(in the rows, 128 means zero)
A state moves one step at a time under one of 8 hidden systems, and each row is a state written as 22 numbers. Each run below is a few steps of one system.
run 1, J39, 8 rows:
[[188 104 106 110 138 187 187 122 140  98 154 121 150 114  62 155 108  91
  158  91 111 115]
 [117 159 133 140 109  98 174 102 143 136 154  77 123  93  81 108 112 198
  184 133  89 108]
 [ 47 106 128 171 139  91 147 112 104  97  86 126 124 133 135 110 126 145
  146 169  78 169]
 [ 97 127 156 166 198  85  73 135 139 113 111 134 152 136 149 144 146 121
  107 168 176 124]
 [154 126 123  52 132 130  68 168 139 123 116 153 126 111 195 134 158 120
  101 150 144 119]
 [175 113 106  56 137 162 150 128 146 158 139 152 164 153 151 124 121 106
  116  53 152 158]
 [136 126 102 123  93 150 153 113 125 214 164 114  85 138  87 106 107 148
  128  71 143 119]
 [ 86 138 127 191  67 155 161 152  83 137 147  96 104 131  84 106 112  97
  128 118  88 138]]
run 2, J422, 8 rows:
[[190 219 200 149  73 126  94 130 146  76 152 103 155 103 159 150 173 156
  146 127 118 120]
 [125  86 112 128 122 137 162  49 117 106  90 147 110 133 134 134 161 171
  175 101  64 202]
 [100  96 104 133 240  94 126 113 166 147 157  94 145 100  66 140 134 145
  158 138 160 118]
 [ 73 184 143 112 110  87  76 188 131 133 139  90 138  96 180 101 172 148
  117 167 112 144]
 [114 115 141 144 135 139 112 109 111 134 102 166 154 181 185 125 162 101
   97  73 143 216]
 [166  82 106 134 164 167  75 111 131 172 147 138  72 122  98 163 163 108
  115 110 178 116]
 [138 153 121 119  88 183 128 194 122 103 177  80 133  84  99 133 157  82
  139 120  84 135]
 [147 177 178 194  85 136 160  86 125 118 146 106 149 149 112 129 136 151
  155  75 113 163]]
run 3, J991 (8 x 22):
[[ 21 130 109 139 149  99 149 201 111 121 129  95 164 124 122  89 103  89
  114 166  98 144]
 [121 195 192 162 134  69  85 112 149 140 123 130 166 162 187 122 144 170
  109 122 178 138]
 [161  75 121  98 137 132  86  90 115  99  66 194  90 134 184 154 147 139
  116 163 130 129]
 [189  96  98  59 172 172 150 153 155 121 149 143 172 123 108 149 110  78
  122  93 154 114]
 [147 169 118  88  50 154 140 149 130 179 172  92  99 102 120 101 135 155
  139  84 103 126]
 [ 80 111 121 187  82 141 172 111  79 150 113 133 103 167 105 101  94 109
  121 106 104 155]
 [111 142 157 218 151 115  97 140 117 121 142 111 118 132  84 148 119 101
  113 166 171  82]
 [131 162 166 141 117 112 100 147 127  44 111 117 152  94 160 145 161 131
  144 184  90 126]]
run 4, J790:
[[114 119 129 105 138 101 161 100 138 108 103 134 153 126 149 114 124 168
  155 127  94 155]
 [115  89 105 110 198 110 124 110 147 157 127 134 136 133 118 131 128 139
  132 124 157 138]
 [101 119 105  83 135 131 104 183 127 150 138 122 128 114 147 110 137 106
  105 140 128 136]
 [141 142 136 111  99 153 125 149 119 149 134 146 146 159 164 115 128  95
   94  81 147 157]
 [168 118 127 143  87 168 117 113 107 153 134 144  81 140 115 141 127 115
  116 104 144 110]
 [134 137 137 178  88 152 151 136 103  98 142 106 111 113  82 136 114 106
  142 142  99 102]
 [122 169 169 186 111  99 143 100 132 101 134 102 139 125 113 131 127 168
  158 140 111 119]
 [109 108 139 141 160  83 129  82 135  96  93 133 125 116 136 135 134 179
  160 171 106 133]]
run 5, J178:
[[202 147 150 130  68 146 190  62 131 143 122 155 132 169 124 124  82 166
  143  64 133 114]
 [114  97 101 153 112 117 181 106 110 144 129 116  75 115  47 118  59 154
  152 167 108  55]
 [ 65 179 157 164 111  74 158 179 118  93 127  99 172 129 125  99  72 122
  119 183 110  85]
 [130 155 178 140 121  63 112  89 135 117  76 170 142 163 200 116 108 183
  111 152 156 114]
 [144  50  93  68 177 114 147 101 130 118  70 190 125 140 150 135  85 130
  119 158 139  99]
 [143 130  96  38 131 137 153 195 149 155 144 131 164 120 136 104  81  97
  100 120 147  85]
 [134 157 128  98  36 146 149 145 108 187 133 138 112 158 167  84 102 139
   99  78 122 138]
 [124  98 121 188  98 154 169  95  92 167 119 150  92 179  83 120  77 105
  113  92 146 118]]
run 6, J964:
[[134 115 114 159 119 138 156 141 120 185 157 126  97 151  59 119  51 105
  101 125 178  46]
 [101 150 145 177  50 131 146 176  78  95 118 126 108 132 116 110  74  90
  102 184  99  72]
 [171 152 181 173 110 110 172 101 128  67  97 158 174 162 128 141  60 128
  128 145 143  72]
 [147 103 129 120 136  87 140  90 131  96  79 156  96 110 120 138  83 183
  150 211 121  49]
 [ 99 109 103  51 158  85 177 158 145 100  96 139 176 113 149  99  70 141
  134 174 103  97]
 [112 137 117  69 134  80 133 141 149 202 120 146 140 151 171  84  81 164
   94 122 174  97]
 [ 99  76  87  97 112 143 126 153  94 190  97 177  92 169 158 100  88  89
   68 124 153 121]
 [157 120 120 131 119 174 127 183 113 144 146 148 135 155 108 137  80  40
   72 113 181  80]]
run 7, J964 (8 x 22):
[[106  78  98 120 127 152 171 127 100 117  95 159 134 158 129 117  99  88
  120 114 102 156]
 [148 143 143 148 156 122 112 144 147 144 159 113 135 124  95 140 107 116
  115 135 183  76]
 [123 143 136 123  58 135 124 148  99 107 109 132 100 118 158 114 125 132
  121 157  86 118]
 [158 116 138 137 152 129 174  96 139 109 120 143 170 152 112 138  89 121
  137 101 141 123]
 [117 120 122 135 132 103 111 125 127 141 125 118  85 100 110 128 122 161
  137 178 130  80]
 [101 129 129 104 120 119 157 158 123 102 111 131 169 133 156 105 107 113
  124 135  98 147]
 [148 131 140 126 144 107 117 103 142 162 127 143 131 149 140 127 111 153
  115 113 177 110]
 [110  90  99 110 118 142 119 145 108 134 108 146  91 123 134 123 125 109
  114 151 113 123]]
run 8, J650:
[[124 150 161 156 135 121 151 134 127 113 123 141 192 176 147 121 100  94
  103  96 153 149]
 [167 115 138 132 117 124  88  91 124 141 104 158  74 129 143 146 136 161
  124 154 155  90]
 [131  94 100  95 139 155 162 156 121  83 115 135 149 114 115 135 108  86
  134 145  93 121]
 [155 171 149 122 116 111 148 122 155 147 157 106 150 123 118 117 104 161
  137 109 149  97]
 [ 87 114 119 143  92 116 136 119 100 133 104 130  86 125 134 108 122 149
  132 157  90 134]
 [108 115 132 158 176 114 134 135 130 120 127 130 164 149 113 133 104  96
  114 133 159 124]
 [150 148 148 114 103 119  86 142 130 129 123 139 111 118 163 131 139 142
  111 152 142  99]
 [138 105 120 103 120 141 163 119 121 100 101 153 147 141 145 126 110 117
  133 117 100 145]]
run 9, J790, 8 rows:
[[ 72 128 138 173 144  89 124 138 116 109 113 117 130 127 120 121 112 131
  126 179 122 112]
 [127 144 159 125 150  89 106 131 140 102 104 144 158 136 172 131 125 141
  116 158 146 117]
 [162 105 120  69 146 124 127 121 143 117 102 163 140 128 160 136 113 136
  124 137 139 109]
 [146 108  96  76 139 146 159 148 141 151 141 132 142 126 111 119  97 110
  122 105 137 110]
 [109 142 114 119  93 135 144 153 119 181 151 113 113 135 121  95 106 124
  114 102 134 123]
 [102 129 138 175  88 132 129 127  95 153 120 136 100 156 128 112 112 114
  106 124 134 130]
 [139 133 158 189 113 128 112 122 109 102 116 137 112 136 116 146 118 115
  118 160 140  94]
 [155 149 160 142 113 114 135 120 133  72 116 129 139 110 128 143 118 145
  146 167 110  89]]
run 10, J991, 8 rows:
[[168 185 148  90  88 157  94 203 140 144 177 110 156 118 156 123 141  89
   90 102 157 113]
 [168 150 153 145  23 164 155  96  94 117 110 151 102 155 152 121 121 141
  132  90  90 147]
 [140  87 117 189 134 145 169 101 106 115 125 138  98 142  46 147  68 102
  133 145 137  66]
 [ 94 170 142 145 119 108 122 194 132  89 158  70 140  76  99 122 118 120
  143 193 100  76]
 [ 99 174 171 138 114  65 158 106 136  83  97 124 182 139 174 106 113 183
  151 146  94 146]
 [129  84 124 110 186  74 119  75 143 142  76 174 114 145 150 133  99 180
  128 167 165  94]
 [128 100  89  31 166 130 102 189 144 141 123 151 144 113 169 120 123  98
   92 149 149 114]
 [172 163 133  63  75 155 133 152 140 173 148 141 157 155 182 102 128 121
   98  50 146 157]]
run 11, J422 (8 x 22):
[[139 121 139 160  78 178 144 122  93  63 111 130 122 123 130 147 162  95
  148 118  59 180]
 [174 122 152 176 180 125 142  59 156 101 146 114 142 121  70 170 136 155
  177 112 145 121]
 [ 91 133 121 116 130  92 118 129 138 103 131  85 104  63 121 121 161 186
  175 188  69 123]
 [ 79 140 146 126 184  83 138 128 148 107 113 121 206 146 167 113 143 139
  136 118 124 193]
 [114 112 130 117 167  98  55 106 140 183 117 147  95 138 174 128 173 161
  105 128 178 147]
 [112  94  90  82 145 173  90 189 117 145 140 131 125 120 149 130 167  62
   96 112 129 173]
 [179 167 152 147  97 179 108 146 135 160 184 110 139 141 118 139 155  91
  109  54 164 146]
 [138 126 124 181  58 181 136 107  90 140 146 107  61 120  83 134 153 126
  148 102  88 145]]
run 12, J39, 8 rows:
[[143 115 122 126 124 124 107  89 133 139 127 119  77  99 117 140 159 181
  160 142 113 123]
 [ 94 104 110 128 161 140 136 142 125 106 135 109 151 114 115 130 155 104
  144 123  96 180]
 [121 162 157 141 142  97  96 114 149 144 143 110 140 127 149 127 160 165
  134 118 146 149]
 [120 101 114 113 119 146  97 128 109 137 108 146  99 131 159 129 165 121
  117 124 117 166]
 [152 128 132 138 154 154 116 132 142 140 158 119 147 133 113 146 149  97
  122  88 158 149]
 [149 150 131 118  82 146 117 127 126 149 148 111  96 109 128 123 151 152
  139 108 111 131]
 [126 113 128 159 120 152 153 108 112 113 127 124 132 137 109 134 138 111
  147 100  99 169]
 [128 139 147 175 141 115 110 105 131 123 142 103 114 112 100 144 148 151
  150 140 133 120]]
run 13, J807, 8 rows:
[[ 48 113 106 195  77 145 129 169  67 174 136 108  61 136  89  98 110  87
   98 148 111 125]
 [140 165 187 231 107 144 116 152 101  68 130 132 158 161 114 155 113  62
   98 143 153 105]
 [217 154 181 158  88 127 105  77 135  83 105 155  96 117 132 167 129 174
  148 166 139  60]
 [154  91 115  74 154 102 181  90 146  55  80 150 152 101 130 141  93 169
  178 177  79  99]
 [ 90 139 113  74 190  59 159 134 176 156 137 102 178 109 127  94  97 185
  151 140 138 113]
 [ 50 128 109  81 123  87 103 166 118 195 111 137 125 145 200  72 133 144
   87 125 134 170]
 [114  87 107 127 158 161  92 155 109 179 121 171 126 183 156 127 133  54
   61  86 191 164]
 [187 117 114 122  96 206  85 173 109 149 166 131  81 117 103 159 144  58
   92 112 161  92]]
run 14, J807:
[[121 163 141 131  56 131 138 169 106  90 134 101 115  93 128 115 117 128
  136 171  72  95]
 [142 145 167 165 127 102 175  82 133 105 108 144 174 165 132 126  86 148
  139 108 138 127]
 [109 102 123 136 154  83 105 101 130 140 101 136  82 111 122 129 120 178
  136 190 139  85]
 [106 121 128  85 161 106 125 170 137  85 106 139 184 121 173 122 121 104
  114 161 119 136]
 [157 141 128  80 139 122 108 126 156 187 143 139 140 146 162 117 128 145
  106  84 181 129]
 [117  79  80  87 103 166 130 147 100 165 119 148  82 130 134 112 123  99
  107 116 112 139]
 [133 128 121 155 129 168 152 166 120 135 165 111 151 138  77 130 104  62
  114  99 145 121]
 [147 171 159 177  49 140 126 130 106 133 150 109  91 121 111 124 119 138
  127 131 118  91]]
run 15, J650 (8 x 22):
[[138 101 115 138 178 107 161  50 159 202 144 128 122 155  84 122 109 186
  154  70 171 140]
 [ 65 101  84 125 114 146  87 191  95 167 143 103  61  94 107 110 150  98
  109 169 109 121]
 [137 177 170 159 109 153 136 164 123 107 147 123 202 168 152 125 128  69
   99  72 146 172]
 [188 122 155 161 105 137  92  52 122 132 108 154  68 136 135 161 159 179
  146 125 145 119]
 [119  78  91 117 172 154 150 144 124  71 125 118 131  92  82 153 134  91
  160 160  84 129]
 [136 197 158 116 133  99 131 151 169 134 178  77 177 106 123 118 131 159
  146 111 140 115]
 [ 77 127 127 137  93 101 124 100 106 144  97 132  95 129 168 100 154 179
  139 137  85 176]
 [ 97  76 109 143 213 121 124 121 134 146 120 145 153 155 116 137 126  93
  110 118 167 155]]
run 16, J178:
[[ 84 137 123 144 113 117 141 180 109 131 136 109 129 121 110 105  87 102
  110 163 121  93]
 [129 166 173 155  92 106 120 126 120 116 110 144 148 158 172 119 112 134
  106 127 142 124]
 [160  91 127 128 139 124 137  81 124 117  90 169 109 146 132 145 104 143
  131 140 138 103]
 [139 115 109  93 143 129 156 155 139 110 131 125 144 108 107 127  88 115
  133 152 123  80]
 [121 168 143 104  84 111 144 147 133 143 136 118 143 127 155  95 111 151
  124 117 118 122]
 [109 108 124 141 119 116 147  94 114 158 103 149 110 160 135 110 106 144
  124 113 133 139]
 [118 102 118 142 149 127 129 143 118 134 122 140 121 136 107 132  94 100
  109 152 152  91]
 [147 155 149 122  93 132 123 159 121 105 126 134 141 128 154 125 113 110
  106 142 127 101]]

Which system made each of these runs?
run 17 (2 x 22):
[[121  85  68  56 186 142 151 140 155 127 151  98 138  75  91 132 148 132
  171 126  92 146]
 [ 76 170 119 102 122 118 112 178 141 182 178  74 145 110 142  91 165 137
  124  92 121 180]]
  J178
run 18 (2 x 22):
[[157 129 149 120 129 122  79  91 133 144 112 157 112 144 178 140 168 156
  116 110 158 152]
 [146  65  86  97 155 168 141 123 121 120 119 146 116 121 107 145 133  94
  136 119 115 144]]
  J178
run 19:
[[114  90  96  29 166 106 145 173 141  90  88 160 168 112 176 115  92 113
  113 178 109 105]
 [156 144 110  37 124 114 135 152 158 203 141 143 149 141 163  94  89 150
   96  93 178  91]]
  J964
run 20, 2 rows:
[[153 149 156 135 129 109 132  84 151  80 131 102 134  88 121 147 163 191
  189 142  87 134]
 [ 91  75  93 102 187  98 167  91 142 127 102 128 136 116 110 120 119 165
  169 143  98 148]]
  J991
run 21 (2 x 22):
[[ 98  78  55  58 116 168 135 144 113 192 146 116  87 110 126 103 158 118
  131  80  91 186]
 [ 94 170 147 188 118 141 143 137 124 183 182  82 155 162  98 108 138 106
  121  45 149 185]]
  J39
run 22, 2 rows:
[[147 145 161 142 128 124  43 163 123 124 120 151 114 128 174 147 155 103
   80 166 180  98]
 [200 135 144  84  80 165 142 141 122  63 106 165 150 128 168 147 115 100
  122 126 104 109]]
  J790
run 23 (2 x 22):
[[167 119 122 133 122 204 145 166 115 125 155 139 165 160 109 146 120  27
   96  60 150 152]
 [184 156 140 169  51 176 130 119 112 155 172 100  64 112  68 142 122 133
  142 108 127  77]]
  J807
run 24:
[[153  58 105 131 120 171 118  86  91 114  80 188  83 152 145 152 146 100
  115 118 116 163]
 [177 120 118 121 164 170 148 154 149 114 176 109 158 114  63 157 107  72
  133 107 156  89]]
  J178
run 25, 2 rows:
[[ 66 115 104 160 136 135  90 143 111 222 163 100  84 140 113 104 163 117
  104  91 156 175]
 [103 114 141 201 118 169  77 158  85 120 131 133 104 148 129 147 167  51
   91 125 139 164]]
  J178
run 26, 2 rows:
[[159 124 134 131 110 159 147 141 117  66 123 132 142 114 117 150 118  95
  136 143  98 112]
 [160 137 146 129 146 106 153  91 152 100 128 120 149 113 110 140 113 170
  165 136 123 103]]
  J39
run 27:
[[127 101  93 106 142 178 147 123 129 173 159 122 142 148 116 123 156  91
  125  32 129 210]
 [124 166 142 185  83 147 110 114 120 200 182  84  82 130  91 116 161 148
  135  74 145 148]]
  J39
run 28 (2 x 22):
[[109 128 144 150 128 122 165 122 118 118 108 150 174 175 146 114  98 104
  112 100 132 160]
 [159 129 144 148 132 120  88 113 133 146 129 137  90 123 118 146 130 148
  120 150 171  80]]
  J991
run 29:
[[216 135 186 138 141 123 117  80 143  57  84 189 176 161 176 170 121 130
  123 128 162 114]
 [185  58  81  54 172 142 126 100 150 133 120 151  86  88  99 154 119 154
  150 156 135  74]]
  J39
run 30 (2 x 22):
[[145 119 125 149 137 127 122 116 134 129 144 109  92  97  77 145 123 148
  151 160 131  76]
 [102 136 126 113 120 121 152 156 127  82 125 106 157 100 132 116 130 126
  151 153  72 142]]
  J39
run 31:
[[157 159 132 133  79 188 127 185 122  79 182  70 124  68  84 148 163  87
  155 134  74 117]
 [162 170 179 154 101 111 170  64 146  66 121 113 169 122 135 138 144 190
  189 104  77 161]]
  J39
run 32:
[[ 76 122 115 142 170  84 175 118 143 177 140 108 149 146  91  94  78 152
  134 115 150 123]
 [ 71 127 128 138 114  94  83 163 105 157 108 139  92 133 164 103 119 127
   84 181 144 103]]
  J178
